0: [117 138 128 122 172 137 106 140 110 133 177 142  96 136 160 108 124 130
 149 149  82 107 136 124]
1: [112 180  56 105 167 104  93 139 124 103 138 103  81 122 106 123 127 104
 158 153 125 182 158 191]
2: [140 163  49 104  55 106 218  85 158 127 110 110 104 117 106  76 125  26
 169  68 134 107  85 140]
3: [121 197  15  98  75  77 178  91 167 127 124 114  81 104  90 106 122  10
 190  96 139 150 120 192]
4: [129 150  56 125  42 118 207  98 199 168 104 123 148 119  86 143 145  45
 130  83 120 114 110 124]
5: [131 101 101 132  41 102 175  84 200 159 112 157 179 143 112 189  96  75
 144  95 188 146 141 132]
6: [138 138 109 121  93 116 183  91 133 132 121 137 136 107 131  92 128  91
 150  94 107 106 106 110]
7: [124 113 209 151 210 133  62 154 127 132 150 157 154 129 163 140 124 158
  80 170 107  97 161  97]
8: [117 134  73 107 101 149 160 135 123 118 109  82  85 141 133  79 150  99
 134 109 113  87 110 130]
9: [137 139 112 101 133 105 123 137 130 108  95 100 140 112 108 123 123 130
 113 123 160 164 149 151]
10: [117 167  77  88 218 148  82 188  44  69 132  38   7 153 166  10 154 154
 149 162  85  79 124 160]
11: [149  83 201 136  79 149 186  88 133 142 117 157 170 119 138 113 116 127
 112  93 143  78  83  68]
12: [128 117 139 123 125 111 109 133 131 122 108 134 158 136 114 159 110 154
 123 136 162 164 152 154]
13: [115 148 115 134 219 125  58 171 123 128 155 116 122 121 124 164 153 178
 126 190  80 160 164 129]
14: [125  80 213 107 132 135 144 157  75 118  61 131 178 128 153 109 126 199
  77  84 141  78 109  85]
15: [131 144 136 150 144 138 105 155 115 132 107 111 116 131 111 125 155 138
 112 135  93 122 107 123]
16: [142  86 246 150 145 116  89 113 177 138 128 196 247  91 115 236  90 206
  76 149 189 223 169  80]
17: [135  96 160 137  70 118 176 103 153 143  84 149 189 140 130 143 107 112
 115  88 173 122 124 115]
18: [123 189   6 107  79  79 181  90 170 118 131 116  86 100  87 110 119  19
 195  95 131 165 126 198]
19: [107 145 102 112 181  90  80 150 175 126 126 116 180 106  94 214 110 175
 117 180 152 234 202 131]
20: [124 114 198 138 202 140  71 160 108 115 163 145 128 134 155 140 126 180
 108 174 117 131 144 102]
21: [140 116 166 136 111  90 149  74 219 166 132 191 245  82  95 248  86 143
 111 128 177 222 171  79]
22: [124  94 113 134  37  95 182  83 201 158 103 162 195 133 119 198  92  89
 135  98 205 159 146 134]
23: [137 141 125 119 137 123 136 110 149 134 156 144 126 118 135 123 115 100
 151 137 119 133 119 123]
24: [133 107 179 127 151 168 126 142  80 123 150 110  87 142 166  59 138 149
 118 133  85  51  92  93]
25: [131  86 248 152 147 134 116 125 133 139 127 168 196 107 131 180 121 186
  75 144 153 147 134  76]
26: [155  52 239 128  29 161 238  93 122 165  82 152 177 126 183  57 135 100
  81  29 130   0  43  23]
27: [153  69 238 157  78 114 163  81 159 150  77 190 255 103 116 183 104 161
  79  79 194 134 129  79]
28: [ 99 141 134 112 235 117  40 191 133 115 160 118 158 127 135 187 122 219
 113 196 110 192 201 124]
29: [132  88 222 141 139 180 131 139  47 118 123 124 103 119 133 105 163 211
  89 125 111 102  58  72]
30: [131 118 154 138 101  88 145  73 227 171 140 188 245  82 101 254  84 133
 116 128 170 228 176  79]
31: [136 137 140 136 127 142 130 110 134 133 158 143  86 121 113 108 125  98
 148 139 116 124 101 125]
32: [142 140 102 149  74 142 169  79 143 143 150 138  87 115 107 105 144  64
 152 113 110  94  70 119]
33: [110 130 108 129 187 164  47 190  66 102 144  88  56 166 154  91 166 163
 126 166  78  98 131 169]
34: [118 129 129 120 160 124 105 166  97 120 112 112 136 132 140 130 142 164
 110 143 112 129 154 133]
35: [116 163  44 136  94  84 139  81 192 142 159 153 135 122 101 182  99  62
 175 132 153 188 155 177]
36: [141 103 153  97 114 148 177 115  91 104 128  95 102 126 173  45 121 132
 142 100 131  61  88  84]
37: [118  93 191 137 166 128  79 162 103 120 100 140 181 136 135 172 131 203
  76 146 146 147 168 127]
38: [154  93 200 141  47 116 210  83 157 153  77 166 212  93 120 132 116 106
  91  57 160  98  91  66]
39: [157 147 145 153 100 136 152  89 159 136 133 133 121  89  84 130 138  94
 123 124 145 152  91 109]
40: [113 114 167 108 204 163  84 201  54 102 128  91  93 151 179  66 159 206
  86 141  77  56 122 110]
41: [117 149 111 151 231 149  11 198  47  96 148 104  51 162 125 103 173 169
 120 197  75 119 143 195]
42: [110  93 158 121 184 145  65 192  37  85 111 100  75 178 177  59 139 188
 119 139 129  76 131 158]
43: [135  97 180 106 146 149 136 139  92 106 124 117 124 135 175  72 106 172
 126 122 130  72 103  84]
44: [128 133 159 150 150 129 110 115 148 130 151 155 147 108 113 175 114 137
 124 150 130 161 133 109]
45: [144 119 214 139 186 138  87 134 104 116 143 148 130 126 133 142 108 176
 105 159 137 147 135 113]
46: [153 127 141 114 135 129 140 110 125  99 124 118 112 126 141  90 116 128
 143 119 162 122 128 130]
47: [134 169  55 123  75 115 184 120 154 154 109  98 103 120  98  97 153  46
 135  94  91  91  88 137]

[131 168 123 124 178  87  95 102 176 112 152 166 170  89  88 212  74 130
 149 170 184 255 193 159] 19 44
[123 150  90 104 181 121  81 150  99  87 143 106  74 138 134  98 114 126
 158 149 130 147 154 184] 1 0
[133 125 175 141 144 113 123 108 173 150 144 167 169 109 133 179 111 132
 107 143 135 164 148  91] 44 12
[140 172  85 149 119 110 124  88 172 139 177 151 105 110  89 165 110  60
 174 150 131 183 130 155] 35 23
[129  92 165 139 109 144 154 149 114 142  77 114 172 135 136 124 142 166
  81 106 115  79 110  78] 14 11
[126 149 116 154 145 120 106 134 157 152 123 131 160 115  81 185 140 140
 110 161 108 164 137 122] 44 12
[119 107 164 146 158 128  78 160 115 127 115 140 158 139 131 170 144 172
  80 138 137 148 157 134] 37 34
[145 120 146 113  84 120 178  83 161 123 104 140 175  98 117 132 109 117
 115 106 173 150 130  99] 17 39
[ 93 166  69  59 222 149  79 218  44  66 141  34  10 150 180  20 161 167
 149 162  69  84 135 157] 10 33
[105  97 156 109 187 140  59 180  57  90 123 119  95 172 170 104 117 194
 123 153 142 131 164 174] 42 34
[130 128 141 109 185 135  77 177  99  97 118  93 126 131 139 118 127 189
 113 159 129 137 156 141] 34 20
[151  83 203 134  93 148 172 101 115 142 113 148 161 134 142 114 109 141
 108  90 146  78  88  71] 11 17
[120 142  74 125 100 136 137 139 134 135 112 102 103 149 127 119 154  98
 135 113 118 111 131 150] 8 15
[118 134 111 112 183 133  81 173  97 102 114 100 114 132 133 124 133 178
 120 150 123 143 147 148] 34 13
[146 108 184 137  95 142 179 105 136 150 113 145 165 110 137 116 124 125
 101  93 130  86  89  70] 11 17
[141  79 253 157 150 113  91 108 168 146 125 198 253 100 107 247  81 207
  67 137 193 221 183  88] 16 25
[129 178  83 154 147 122 109  99 174 139 187 143 102 103  73 199 118  85
 184 181 120 226 139 154] 35 1
[128  82 190 110 139 153 128 170  90 115  79 107 160 145 158 104 143 193
  74 107 148  91 124  93] 14 43
[132  81 231 131 149 136 125 133 121 137 131 164 192 117 164 153  99 184
  91 133 148 115 142  71] 25 45
[131  90 141 104  95 158 171 148  67 113  86  92  85 163 173  29 148 126
 118  83 120  13  77 120] 36 24
[148 136 139 110 112 123 158 106 129 103 113 120 124 113 131  99 107 123
 130 109 167 128 125 120] 46 9
[139  91 153 137  65 115 175  99 141 143  88 144 189 134 125 138 102 118
 122  82 174 111 130 123] 17 11
[158 147 150 143  97 135 156  92 164 132 122 141 132  89  69 128 125  97
 122 129 156 162  83 102] 39 31
[129 185  77 158 166 117  81 105 160 133 194 133  70 116  90 164 124  77
 191 194 116 196 136 175] 1 35
[136  89 168 117 151 155 128 130  92 109 134 116 127 131 167  91 113 175
 123 128 134  90 114  90] 43 24
[118 132  87 112 157 153  96 171  84  97 144  84  48 163 150  67 144 129
 153 138 102  92 134 179] 33 10
[141  87 228 150 128 186 133 141  62 117 122 132 128 117 119 118 156 210
  87 122 112 103  66  65] 29 14
[131 159  20 164  44  93 171  59 224 167 166 174 145 133  96 197 102   5
 207 109 151 177 158 181] 35 5
[149 146 100 150  76 141 159  90 150 146 144 128  80 126 112  98 147  65
 160 112 112  97  80 127] 32 6
[121 158 134 136 180 111  91 125 161 134 183 152 129 113 124 162 105 124
 144 178 120 181 159 127] 44 23
[123  96 190 122 148 140 113 142  64 106 126 140 127 148 164  85 120 163
 118 113 140  94 126 128] 43 24
[111 136  98 109 173 156  87 183  77 107 138  83  68 146 158  93 156 167
 136 155  83  94 130 139] 33 0
[133 165 112 117 175  87  92  97 181 109 157 158 167  80  86 208  86 130
 155 174 189 255 199 161] 19 44
[109 140  90 106 161 152 100 169  89 100 146  76  74 148 147  95 155 165
 142 149  83 104 135 140] 33 0
[135 144 117 128  98 126 176  99 131 132 124 133 139 106 124  99 119  99
 142  91 111 106  95 109] 6 32
[121 122 137 118 143 112  97 138 125 117 109 132 153 129 119 154 109 148
 123 133 158 161 157 152] 12 9
[130 142 172  86 209 135  93 170  32  52 105  98  63 126 162  26 133 168
 108 123 147 106 119 160] 42 40
[130 139 136 122 171 151 113 134 106 124 169 117  80 132 144  87 126 121
 147 154  90  95 116 116] 0 31
[123  75 232 116 141 142 134 180  76 117  60 129 182 137 157 109 151 216
  39  90 142  70 117  75] 14 29
[102 166  60  64 219 151  88 198  40  61 144  28  12 155 178  25 157 164
 161 167  79  87 131 159] 10 33
[117 176  36  93 185 146  87 172  58  91 155  56   4 159 150  30 156 113
 183 148  76  88 115 188] 10 33
[150 126 144 113  81 108 187  99 152 137  66 130 182 102 100 131 114 115
 103  84 161 126 113 108] 17 38
[155  97 204 121  60 115 212  77 157 141  72 156 235  83 127 134 109 139
  88  63 177 119 111  53] 38 27
[123 110 139 152 129 122  96 147 147 139 105 136 166 143 116 182 136 150
  98 142 154 155 151 136] 12 44
[149 121 143 112  91 116 185  84 166 121 105 140 171 101 115 126 105 111
 123  97 168 145 125  94] 17 39
[119 143 116 155 126 127 101 151 121 145 121 129 117 131 100 139 161 115
 109 132 105 130 124 151] 15 34
[126 107 136  94  89 154 188 152  70 116  81  74  88 152 168  25 157 136
 104  72 114  19  76 105] 36 8
[123 143 125 153 140 115 106 139 164 150 124 131 161 110  89 195 142 138
 106 145 117 163 149 114] 44 12
[150 140 124 113 136 121 139 108 119  98 131 115 107 115 136  88 115 120
 147 121 155 144 131 140] 46 23
[141  56 231 121  38 159 237  99 112 158  91 147 165 124 179  46 132 105
  80  45 123   0  47  22] 26 11
[137 144 110 120 130 113 141  95 157 126 149 132 138 108 129 138 102 114
 155 138 136 168 135 127] 23 44
[118 167  26 108 119 143 146 152 109 131 151  64  39 150 139  60 164  73
 167 127  59  69  94 152] 8 47
[150 118 165 129  92 111 157 106 161 124  82 145 182 105 113 144 111 114
 106 101 185 147 134 117] 17 12
[116 153  61 136 171 123  77 144 127 119 168 118  83 147 119 144 127 125
 176 171 108 168 163 183] 1 13
[135 130 167 139 148 108 123 103 180 149 153 166 183 106 117 191 101 124
 116 145 139 173 153 100] 44 12
[106 147  79 108 146 107 108 154 125 109 132 111  98 140 121 134 137 126
 149 144 132 167 155 171] 1 9
[115 112 147  95 159 141 118 174  80  91  97  87 107 141 151  93 142 174
  95 129 141 112 137 131] 34 43
[132 145 101 150 124 135 110 140 121 140 124 119 109 145 100 124 167 100
 114 122  99 111 112 151] 15 31
[111 113 157 109 195 165  93 199  40 105 111  83  88 162 179  48 161 205
  90 143  75  42 116 112] 40 42
[134  59 255 134 154 151 119 147  92 137 100 159 197 131 188 113 126 209
  42 118 141  62 117  46] 14 25
[114  88 158 148 132 129 100 170  85 127 108 136 136 168 155 135 140 164
  99 126 117  90 137 141] 34 15
[110 113 120 161 108 103  88 135 170 155 115 166 182 147  97 229 127 124
 103 148 170 192 185 169] 12 19
[ 99 204   0 111 180 135  80 164 109 116 180  73  24 145 125  94 151  85
 187 175  52 139 138 188] 1 33
[130 107 143 155 116 125 106 132 157 146 105 130 176 141 109 185 137 147
 100 135 154 148 154 131] 12 44
[121 117 132 118 122 102 117 126 139 126 102 144 153 138 118 150 111 126
 125 125 166 156 154 156] 12 9
[122 184  75 103 162  94 109 130 143 109 126 114 105 107  95 137 124 114
 146 139 144 198 161 177] 1 9
[151 105 182 144 104 124 151  94 161 135 101 153 194 110 137 153 104 148
 107 118 164 133 132  92] 17 11
[135 117 134  93 123 148 157 122  98 102 137 111  91 126 170  56 120 138
 142 115 126  78  97  98] 36 43
[106 193  48 120 168 109 105 118 161 135 199 134  89 115 131 138 116  82
 180 167  83 166 152 150] 1 23
[155  75 247 141  89 143 173 109 130 135  94 158 176 105 134 114 123 151
  73  87 161  90  74  60] 11 38
[136 133 140 152 147 153  95 157 105 133 109 108 119 134 117 133 159 156
 102 147  97 121 115 118] 15 34
[126 135  74  98  97 136 156 140 125 122 106  79  99 143 136  86 150 109
 132 111 125  91 112 130] 8 6
[113 159  68 142 146  97  93 112 166 130 150 149 140 115  97 197 111 106
 167 159 134 211 172 173] 35 1
[115 143  73 110 141 147 124 159  98 116 137  80  71 148 150  68 163 108
 136 125  84  88 123 156] 8 0
[127 122 164  98  88 100 179 121 143 121  56 126 189 105 106 137 115 140
  78  77 190 147 131 101] 17 38
[125 100 125 129  40 133 190 115 148 152  76 131 166 142 125 133 132 101
 100  78 141  82 106 119] 17 6
[ 98 136 137 108 247 119  26 193 105 100 150 114 142 124 142 172 125 215
 108 200 110 185 200 138] 28 13
[115 184  22  84 138 112 131 148 140 108 136  72  57 117 116  86 138  88
 169 141 115 155 137 169] 1 8
[127 134 116 101 169 125 100 168 102 103 117  88 114 133 139 117 139 174
 117 146 120 132 148 136] 34 15
[104 157  72 139 150 109  93 149 151 138 135 132 123 132  99 177 137 104
 138 156 112 179 169 176] 1 12
[146 158 121 148 148 155 106 117 103 105 152 111  60 122 107  73 145  98
 156 148 101 116  91 147] 31 0
[145 127 125 130  84 130 188  91 139 138 119 134 131 123 138  91 122  87
 143  88 121  90  97 108] 6 32
[127 136 134 155 136 126 111 131 164 154 118 129 178 111  91 201 142 145
  91 144 119 164 145 104] 44 12
